Each scene shows the same named points in several views, each turned, perhaps mirrored, and shifted as a whole.
A view may leave some points out, and in a few views one point is out of place. Which views, in the order they come, and which point in each? Write no view if none.

-- scene 1 --
view 1:
  Vinun [ -5 -16  22  15 -18  30]
  mefe [ -5 -24  21  -3  -5  19]
  Vaden [-2 21  9 -9 -7  1]
  Mukap [  4  16  12  56 -18 -13]
  fepil [-3 -8  4 13  1 -5]
  vigu [ -1  -9  23  25 -16  15]
  fep [  0  -7  43  -3 -15  17]
  tuz [  3  11  33  25 -29  21]
view 2:
  fepil [ 28  -8 -34 -30  66 -49]
  Mukap [ 42 -40 -37 -21  26 -58]
  vigu [ 30  -7 -49 -33  40 -32]
  Vaden [ 25  -1 -66 -26  69 -68]
view 3:
  mefe [  1 -36  72 -27  42 -35]
  Vinun [  5 -31  77 -10  56 -46]
  Mukap [-10 -41  63 -29 116 -64]
  vigu [ -5 -31  71 -19  71 -51]
  Vaden [ 22 -45  37 -31  70 -35]
  tuz [  2 -20  55  -3  80 -56]
view 4:
  Mukap [ 38 -32  29 -29  -5 -64]
  mefe [ 52  -9  72  -5  -3 -24]
  Vaden [ 65  15  36 -51 -12 -34]
  vigu [ 46  -4  58 -16  -9 -42]
  tuz [ 50   0  66 -31  -7 -63]
  fepil [ 52  -4  33 -23 -13 -21]
  Vinun [ 54   2  73 -14  -5 -33]
view 5:
  fepil [-41  37  -7 -33 -13  20]
  Vaden [-31  32  -2  -8 -20  45]
  Mukap [-15  65  22 -32  13  15]
  tuz [  2  32  23 -19 -18  18]
  fep [-17  12   6  -7 -33   8]
  vigu [-15  30  10 -31 -19   6]
view 6:
  fep [  -1    8    3   15   34 -108]
  fepil [  8  45  -6 -11  44 -97]
  tuz [-30  11   4   4  51 -97]
  mefe [  12   33    0   21   32 -106]
  Vinun [ -11   33    3   24   43 -101]
  vigu [-10  28  -2  10  54 -97]
Views that do not fit: view 4
  out of place in view 4: mefe

-- scene 2 --
view 1:
  bifoz [-50   4 -59   1  35  -9  -6  -9  45  28]
  Nugem [-53  12 -82  -8  38 -12 -17  -8  46  39]
  vonal [-39  13 -60 -13  33 -34 -26  -1  43  37]
  gabu [-47  16 -49 -18  37 -27 -18  -7  47  51]
  veri [-57  13 -62 -21  42 -31 -28 -13  56  30]
  Riz [-54   8 -63 -12  43 -24 -33 -17  57  63]
  zuse [-56   6 -56  -8  38 -31 -29  -7  56  18]
  rok [-45  10 -49  -7  29 -17 -13  -2  44  37]
view 2:
  vonal [  3  10  -6  20  -6  16 -12   0  18   9]
  rok [ -1   0  12  22   6  11 -12  -3  19   1]
  veri [  0  -7  -2  23 -16  23 -14  -8  25  17]
  bifoz [ -6 -10  12  28  10   1 -19   9  23   0]
  Nugem [-20   3   4  37  -6  11 -22  14  29   5]
  gabu [  1   0   7  26  -4  26  -7 -10  24  12]
view 3:
  veri [  9   1 -31  22  -1  17 -44  -5 -64  31]
  rok [  4  11 -38   7 -15   4 -62   8 -57  28]
  Nugem [ 26   5 -34  17   6  14 -65   7 -49  33]
  Riz [  5  11 -21  10  18  11 -59 -13 -59  19]
  gabu [ -5  14 -39   4   0   9 -53  -3 -59  26]
  bifoz [ 20   3 -35   9 -19   3 -70   4 -54  36]
  vonal [  7  20 -39  18  -5   6 -45   8 -60  23]
view 4:
  veri [-53   2  27  34 -18  48 -11 -57  44  41]
  rok [-39  -7  43  31   3  42 -21 -54  28  42]
  vonal [-40 -10  27  36   0  40 -18 -61  46  40]
  gabu [-54 -13  40  36  -3  45 -25 -64  39  44]
  Riz [-64   0  32  36  -3  59 -16 -82  35  37]
  Nugem [-48  13  31  42  -2  33  -3 -66  25  38]
  zuse [-40   4  26  28 -11  56  -8 -44  43  42]
  bifoz [-42   9  40  28   5  40 -14 -46  18  39]
view 5:
  gabu [ 20   3  -3 -12   0  23  -8   8  27  19]
  zuse [ 29   8  -6   7   4   6 -19  19   4  11]
  veri [ 22   6  -2  -1  -5  19 -14  23  10   5]
  Riz [ 14   8  -3   4 -23  28  -6   5  22  18]
  rok [ 18  -6  -8 -11   7   6 -19   8  22  25]
  vonal [ 28   0 -15 -12   0  10  -5   8  17   9]
  bifoz [ 17 -13  -5  -7  -2   2 -32  12  12  28]
  Nugem [  7 -16  -9  -6 -18  12 -21  11   7  11]
view 6:
  Nugem [ 17 -31  53  -1  -9  36  52 -67  -6  -2]
  rok [ 34 -37  69  13   3  41  48 -78  -1  13]
  veri [ 12 -30  75   7  12  35  57 -78  -9 -11]
  vonal [ 29 -36  73   3   8  38  46 -86   7  -7]
  Riz [ 23 -36  88   3 -11  34  65 -61  -3 -12]
  bifoz [ 24 -29  58   6   0  46  54 -75  -6  22]
  gabu [ 30 -40  80  19   1  41  56 -76   2  -6]
  zuse [ 15 -32  76  -2  22  36  54 -84 -10   6]
Views that do not fit: view 2
  out of place in view 2: veri

-- scene 3 --
view 1:
  bal [ -8 -46  24  23  49 -18  14  14  -2  -6  24 -22 -36 -33   5 -12]
  Deki [  9 -41  22  22  43 -17  19  13 -10 -10  22 -29 -43 -38  15 -16]
  gom [  9 -26   4  30  67 -13  10  24  -5 -22  22 -25 -43 -38 -10  -5]
  bug [ 17 -44  19  30  48 -21  20  25 -13 -12  19 -25 -39 -42   6 -16]
  duni [-20 -45  25  21  54 -16   9  13   3  -5  25 -19 -33 -29  -1  -8]
  rorur [  2 -34  11  28  62 -15  11  22  -3 -17  23 -23 -39 -36  -7  -7]
  debip [  6 -54  24  35  51 -26  19  35  -9  -9  18 -13 -27 -39  -6 -14]
  nepen [ -7 -28   9  26  70 -11   5  19   3 -18  25 -22 -39 -33 -13  -2]
view 2:
  Deki [ 89 -21 -43 -12  59 -24  -9  58  25   9   8  38 -72  11  12  47]
  rorur [ 88 -21 -49   3  76 -11 -17  54  28  11  12  33 -78  -6  18  32]
  nepen [ 87 -29 -47   5  82  -7 -24  54  33  13  14  28 -83 -13  16  26]
  debip [ 90  -9 -53  12  69 -16 -11  51  15  17   0  55 -78  12  14  30]
  bal [ 90 -28 -42  -4  65 -21 -21  54  24  16   4  42 -81   8   4  35]
  duni [ 90 -28 -47  11  76 -13 -29  50  23  21   3  45 -87   0   5  22]
  bug [ 88 -10 -51  -2  64 -20  -4  56  21   9   7  43 -71  10  20  43]
  gom [ 86 -18 -52   4  81  -7 -12  56  32   7  16  28 -76 -12  26  33]
view 3:
  debip [ -7 -18  -3  16   3 -37  24  -7 -40 -66  43  34  19  14 -34  15]
  bug [-10 -18  -2  10  -5 -39  21 -24 -44 -69  33  47  10  18 -35   6]
  nepen [-20 -26  -9  39 -13 -21  22 -11 -62 -45  44  56   7  18 -36   8]
  rorur [-16 -23  -7  29  -9 -29  21 -16 -55 -52  40  53   9  18 -35   7]
  Deki [-14 -20  -3   9 -13 -32  25 -25 -50 -78  32  51   1  19 -43   4]
  bal [-17 -23  -5  20 -13 -23  29 -10 -53 -74  43  44   5  18 -46  11]
  gom [-16 -22  -7  32  -9 -32  17 -22 -57 -42  37  60   9  18 -29   4]
  duni [-20 -27  -7  28 -15 -16  32  -2 -57 -71  49  43   4  17 -49  14]
view 4:
  nepen [  0  -1 -17  10  -5  15  34 -13  34  45  19  27 -12 -21   3  36]
  bal [  5   0 -23  10  -4  11  18  -1  24  42   4   9 -28 -31  11  47]
  duni [  9   6 -25  15  -7  20  21  -1  21  51   6  13 -25 -29  10  44]
  gom [ -5  -9 -12   1  -2   4  35 -15  42  33  19  25 -13 -21   3  38]
  debip [ 13   4 -12  -8 -10   0  30   0  39  36   0   4 -25 -29  18  57]
  Deki [ -4 -13 -22   5   2   0  12  -2  27  28   4   8 -32 -33   8  47]
  bug [  0 -11 -14  -4  -1  -6  21  -4  36  25   4   7 -28 -30  12  51]
view 5:
  rorur [-33   6  67  34  17   1 -18  44 -22  22 -43  -3 -84  28  28 -64]
  gom [-26   6  67  25  13   8 -16  52 -20  23 -46  -5 -87  25  29 -66]
  bal [-45   3  65  49  25 -10 -17  32 -23  20 -34   4 -77  34  30 -64]
  debip [-50  13  63  55  21   7 -18  32 -26  38 -44  -1 -83  28  14 -59]
  duni [-41   5  68  45  26 -20 -25  27 -25  13 -38   1 -77  38  28 -61]
  nepen [-25   7  70  25  16  -6 -25  43 -21  14 -47  -6 -84  31  29 -63]
  Deki [-47  -3  62  51  24   1  -3  41 -21  25 -27   9 -76  30  37 -71]
  bug [-46   4  61  50  20  12  -4  43 -22  35 -35   5 -81  26  28 -68]
view 6:
  nepen [ 17 -14  30 -19 -23 -14  27 -45  -4 -19 -19  52   2  11 -15 -58]
  gom [ 17 -21  38 -18 -30 -13  18 -38  -9 -21 -16  57  -4  13 -20 -48]
  bug [ 18   0  26 -13 -30 -12   4 -28 -15  -9   0  57 -20  10 -27 -39]
  Deki [ 11   0  16 -17 -33 -17  10 -47 -11 -16   1  52  -6  25 -17 -55]
  debip [ 24   6  26 -11 -16  -8  14 -21 -11  -3  -9  55 -19  -9 -28 -43]
  rorur [ 17 -10  30 -17 -26 -13  18 -37  -8 -16 -13  54  -6   9 -19 -51]
  bal [ 17  10  13 -14 -22 -14  15 -38  -9  -8  -4  50 -10   9 -18 -55]
  duni [ 16  11  10 -16 -17 -14  24 -43  -4  -8  -9  47  -4   6 -14 -63]
Views that do not fit: view 2, view 6
  out of place in view 2: duni
  out of place in view 6: Deki
